Each row is where one point has got to under a steady rotation. How many steps took it there?
The counts run from 0 to 557.
[168 152 117  91 113 180  82 146  94 166 137 103 130 159 145 125 115  75
 150  81 120 124 102 146 131 109 133 116 165 127 111 146 123 157 131 110
 149  89 123 143 118 153 127 137 149  86 127 142  93 107 125 198 124 119
 140 154  90 141 162 114 120  67  99 140 144 146  99  69 142 110 154 149]
377
[129 116 136 112 105 134 168 185 177 145 110 153 111 142 102 100 134 157
 145 111 159 102 113 114 153  96 132 129 158 113 104 135 132 151  68 146
 140 146 139 141 156 140 177 163 163  89 129  97 122  97 108 156 147 152
 150 131 112 113  93 148 103  74 124 125  87 160 132 126  67 171 159  82]
354
[148 138 150 133 116 129 134 144 110 128 106 121 123 154 115 167 136  91
  97 146 148 126 123 187 137  79 144 136  82 141  92 179  71 121  93  88
 109 124 128 116 144 134 140 167 123 164 128 158 118 125 174  83  79 145
 172 152  95 151 126 143 127  94  92 116  89 174 171 129 137 124 108 109]
428
[158 120 142 133 100 137 122 136 103 130 165 155 114 128 167 134 175 157
 166 100  80 173 113 104 137 143  90 114 156 128 139  85 158 171 164 119
 119 110 155  91 116 132  97 131 161 100 159  71 143 115 105 198 126  93
  96  94 134 158 138 117 101 152 125 132 134  98  88  80 124 138 144 149]
50
[111 147  72  94 167 143  77  83 145 188 137  82 167 110 126 132 112 110
 173 119  90 144 106 126 150  88 133  99 131  88 124 142 137 147 158 134
 169 116 144 143 121 136 125 138  87  59 109 115  95 155 172 149 146 122
 139 139 140 102 177 108 116 116 123 120 139 161 119 103 128 108  97 123]
411
[125 115 116 111 113 124 100 112 158 156 148 154 123 129 104  72 100 106
 155 151 121 187 116 141 141 136  60 132 113  98 120 104 150 153  84 123
 136 129 192 105 113 136 151 105 147 105 110  84 132 147  96 159 161 113
 109 149 149  61 130 115  85 113 163 143 132 129 155  86  91 110 125  98]
387
[121 142  90 155 136  93  79  84 120 168 112 101 111  90 157 157 112  94
 119 145 128 150 130 169 131 114 111 156  94 139 120 129 144 135 148  84
 133 120 166 141  90 142 124 110  86 127 102 126 108 182 141  98 144 120
 163 134 130  89 185 137 141 109 148 106 156 146 165 112 149  76 119 156]
158
[164 137 120  86 151 154 121 128 101  87 127  94 159 161 104 128 102 109
 144  63 134 143 107  96 102  85 182  91 142 128 127 174  87 124 131  85
 138 121 116 149 130 120 155 143 151 153 116 163 116 100 189 177  94 163
 153 151 115 113 137 151 116  94 116 157 153 160 137 109  86 144 133  91]
141
[108 157 126 133 103 145 147 129 126 179 135 151 132 114 116 163 161 142
 106 144  89  87 126 165 142 141 110 109 132  95 108  93 143 147 139 196
 120 115 131  50 131 104  99 118 123  74 155  72 153 141 132 108 104 106
 114 126 122 165 127 115 113 145 116 124  93 146 128 140 179 128  86 104]
253
[111 132 166 176 100 129 126 140 119 127 115 132 127 117 209 169 187 164
 137 108 155 160 140 114 151 139 138 122 111 120 120 118 143 146 141  65
 144 122 149 148 157 138  95 142 139 124 159  68 156 152 141 103 139 156
 151  78 125 136 138 133 123 130 113  64 156 133 110 123 100 149 149 102]
339
[153 126 147 177 146 167 151 148 118 104 154 117 117  85 135 161 148 172
  99 127 132 110 129  87 101 179 164 135 164 172 149 139 130 132 186 145
  94 138 157 122  89 111  81 109 156 161 148  98 122 153 133 140 115 136
 164  84 137 143 156 152 117 139 152 111 143  91 140 117 116 136 168 101]
548
[112 134 114 111 146 151 107 107 141 170 143  99 166 155 110 134 116 100
 166 158  95 151 112 123 155  92 120 105 127  92 102 173  89 140 112 116
 152 125 108  93 142 107 136 166 124  99 117 154 105 111 182 122 100 124
 165 150 174 120 121  96 121 103  75 142  83 162 111 103 120 128  68 103]
174
[124 166 121 125 148 143 129 113 110 127 117  89 122 138  93 155 108  89
  90 138 145  92 121 149 146 102 164 111 110 110 101 164 102  75 104 103
 127 126 116 153 137 132 124 132 112 128 110 188 103 141 160 111  95 171
 152 150 103 132 111 138 145 100 110 125 115 170 166 152 192 125  98 130]
430
[152 146 110 111 146 143 136 145 101 140 147 134 172 134 110 185 163 102
  70 133  91  96 111 173  90 109 114 110 119 151 140 132  92 161 147 170
 131 102 145  89  95 119 114 126 119 100 127  84 101 131 179 129  84 117
 125 166  89 195 152 116 111 121 120 148 114 120 156 104 133  88 114 120]
224
[131 147 118 103 144 190 115 110 101 105 173 112 121  68 145 146 136 119
 102 114 121 110 118 119 113 180  94  97 154  96 126 114 166 100 131 139
 156 139 134 145 116 116  92  67 158 112 120 114 148 141 109 150 133 118
  78 116 117 158 109  98 130 147 121 133 154  95  65 102 183 129 135 142]
44
[130 122 127 143 133  45 164 110 155  81 139 155 166 144 143 143 158 167
 144 133 103 189 123  95 146 121  85 117 105 138 166 104 117 125 126 119
  97 139 132 110 157 114 140 196 100 134 144 123 159 119 145 126 132 136
  78 119 156 157 105 133 122 180 133 149 138 104 110 145  65 133  93 152]
235
[105 123 129 119 136 155 156 150 133 144 130 119 169  92 121 196 166 153
  79 148 142  81 154 124 112 127 142 140 129 144 124 145  92 130 143 198
 122 165 114 141 125 125 110 147 135 113 133  98 105 139 147  71 139 135
 178  97 107 165 139 139 122 132 127 102  86 124 130 163 134 140 131  91]
513
[136 117 122 121  71 107 103 134  85 111 143 129 122 153 134 137  98  77
 116 130 138 157 137 151  99 169 112 163  93 154 170 117  96 108 108 179
  97 120 104  76  98 116 136 132 157 202 135 167 147 132 127 105 144  91
 150 137 129 113 137 111 120 184 162 182 103 140 119 117 132 123 118 111]
214
[146 125 146 152 102 177 147 154 108 158 170 150  76 109 125 144 150 142
 110 145  96 129 107 124 127 177  88 130 157 105 145 101 150 132 110 179
 108 145 142  65 109  82  91  88 165 120 151  98 151 134 102 142 112 103
 124  92 149 134 122 107 102 163 136 139  99 107 101  91 177 132 151 127]
283
[145 166 141 194 117 111 150 129 151 131 112 154  69 100 154 128 160 139
 145 149 107 111 135 147 185 147 125 143 139 140 112 110 152 132 178 113
  93 112 132 125 127 147 100 155 105  98 151 146 154 113  85 164 118 116
  75 120 145 172 108 124 157 122 128 139 126  97 131 130 161 109  96 216]
525
[122 152 100 144 145  93  91  90 131 149 108  98 135  96 153 151 126 126
 110 127 149 163 124 148 140 107 142 136  87 163 140 136 128 123 165  81
 129 131 174 158 111 153 112 131  88 130 111 133 106 191 150 104 168 143
 178 113 111  93 187 148 119 112 163 100 159 135 186 147 113 108 127 137]
157
[143 162 138  84 113 124 147 129 114 107 119 128 149 144  93 174 138 149
  55 113 136  88 142 150 122 124 177 103 104 142 133 122  87 110 174 194
  95 101 133 147 104 151 127 137 125 124 128 107 119 153 137 147 118 128
 120 160  70 177 152 140  94 151 163 150 139 137 177 158 131 116 108 115]
221
[129 132 115 136 113 111 121 140 118  94 119 136 139 101 182 170 160 102
 126 144 143 110 170 148  93 164 124 168 110 184 149 141  82 138 125 128
 129 153  91 106 138 136 132 174 120 159 131 151 123  94 152  35 132 119
 144 103 119 183 106 118 179 125 112 113  96 137  97 132 119 123 108 161]
6
[136 143 134 151 153 113  97  89 105 102  98  92 111 110 115 103  98 103
 111 141 144 164 159 135 114 131 170 139  89 158 118 161 118  92 149  47
 107 131 171 150  88 146 132 106 117 190 120 143 112 165 159 126 118 161
 150 131 127  94 152 159 113 115 146 117 162 137 197 121 122 112 121 105]
395
[ 88 154 132 159  74 104  76 100 141 176 107 123 106 121 159 125 103  96
 140 166 140 152 138 150 169 152 132 156  85 125 134 109 120 103 134 175
 128  94 109 119 117 140 131 132 108 124 115 143 155 177 105 109 171 102
 158 138 189  69 145 103 120 180 159 128 120 150 114 144 122 103  81 120]
183
[116 138 143  83 153 166 123  91 109 118 127 117 155  84 127 127 154 179
 109 137 134 141 170  99 137 166 133 115 133 115 114  97 135 108 158 109
 148 154 160 186 130 154  95  96 165 103 146  67 132 149 120 148 171 128
  90  94  83 181 128 133 102 131 123  93 162  95 127 112 132 145 135 127]
306
[135 146 149 101  80 131 124 130 115 138 135 142  91 153  99 120 132  90
  69 165 139 118 129 196 161 122  97 143  84 118  95 107 115 113  91 173
 114  90 141 139 129 157 136 135 136 110 125 129 138 152  96 147 140 108
  99 181  78 163 111 106 116 124 139 166 106 130 166 130 177  98  94 163]
456
[125 113 107 106 144 173  78 126 135 163 149 121 127 102 118 109 122  97
 128 162 131 162 131 161 127 148  99 144 113 132 118 145 125 150  89 126
 174 144 198 157  93 148 129  94 160 113 106  85  95 153 132 129 165 117
 159 136 115 105 146 108 113  78 137 108 133 115 135  65 111  87 144 118]
124
[ 98 131 102 109 116 105 118  96 174 127 133 133 174 141 145 131 130 160
 133 116 155 154 131 109 137 114 131 111  89  97 148 112 110 131 125 146
 161 129 157 154 139 135 151 131 122 100 101  58 123 180 152 127 166 141
 149 131 130  84 152 133  89 152 169 106 163 148 139 149  47 139 131  54]
151
[136 112 119 125  91  90 136 166 146 148 100 142 136 138 158 135 158 160
 189  67 141 128 134 125 131  82 157 152 146 152 128 143 127 185 127 104
 129 136 117 140 158 158 158 192 136 101 142 114 112  83 127 139 146 125
 152 101 102 126 137 161 139  79 125 109 122 163 115 118  76 163 169 139]
86
[142 120 120 191 136  91 177 159 172 104 134 153  93 103 105 116 134 163
 129 138 138 116 110  83 107 165 125 155 163 177 161 133 142 125 118 153
  79 173 120 101 101 118 133 150 142 161 130 161 148 121 109 128 125 143
 157 109 176 117  97 149 134 133 173 153  99 107 104 139  84 148 156 140]
27
[119 142  93  89 164 116 148 137 173 113  90 129 164 102  93  74 135 158
 149  94 145  92 172 109  95 107 173 128 166 157 116 153 130 142 148 121
 118 166 123 127 123 142 175 145 138  93 139 100 110  80 160 148 116 149
 128 119  95 156 136 184 125  56 145 124 109 146 169 151  87 160 130 104]
325
[122 133  93  82 128  99 116  96 119 110 116 111 176 135 110 141 129 131
  98 113 141 116 158 128  92 131 174 142 107 179 158 134  89 105 174 188
  91 124  97 165 109 169 145 159 109 161 110 154  87 125 157 112 161 116
 155 128  96 157 172 143 126 142 168 145 143 131 162 157  99 130 106 137]
479
[152 159 121 112 133 155 136 135 147 126 166 131  99 147  97 143 127  74
 100 151 104 104  68 159 165 110  92  96 115  86 122 135 134 102  85 158
 133 102 130 123 117 127 120 136 125  78 111 161 129 132 105 169 109 138
  80 179 124 149  89  93 133 115 126 161 111 125 112 126 181  93 100 175]
198
[119 156 107 185 162 128 161 122 149 174 127 145 133  88 136 158 167 116
 147 155  67  98 124 155 136 153 118 121 161 137 137 131 133 169 181 147
 123 135 129  74  95 105 100 137  99  86 143 103 129 125 146 118  86 132
 118 123 191 165 136 113 132 108 123 114  97 104 104 111 149  97  93 157]
258
[128 144  93 193 180  89 169 125 176 114 131 112 123  70 148 160 143 148
 147 146 113  93 111 101 138 148 150 120 166 168 158 148 137 131 175 142
  98 157 126 128 100 118 106 160  83 121 121 172 132 128 140 114 115 164
 140 119 178 157 124 132 154 124 144 114 131  92 111 156 112 115 106 186]
261
[118 128 140  60 113 166 113 124 105 103 148 157 151 111 155 102 155 128
 113 123 127 124 166 145 116 172  79 125 104 114 114  85 130 115 102 128
 172 146 138 133 133 138 141  99 183 111 139  60 142 106 101 126 169 103
  70 113  89 193 101 100 130 127 123 118 140 116  88  96 107 132 120 123]
303
[102 146 113 134 101  99 135 120 153 106 110 140  93  92 158 100 123 102
 153 134 123 112 158 133 155 165 112 162 139 149 118 104 159  99 124 139
 110 145  84 145 144 146 144 164 117 127 140 174 147  89  75 126 160 126
  78 128 150 154  80 116 172 130 139 140 110 126  80 150 130 139  94 208]
267
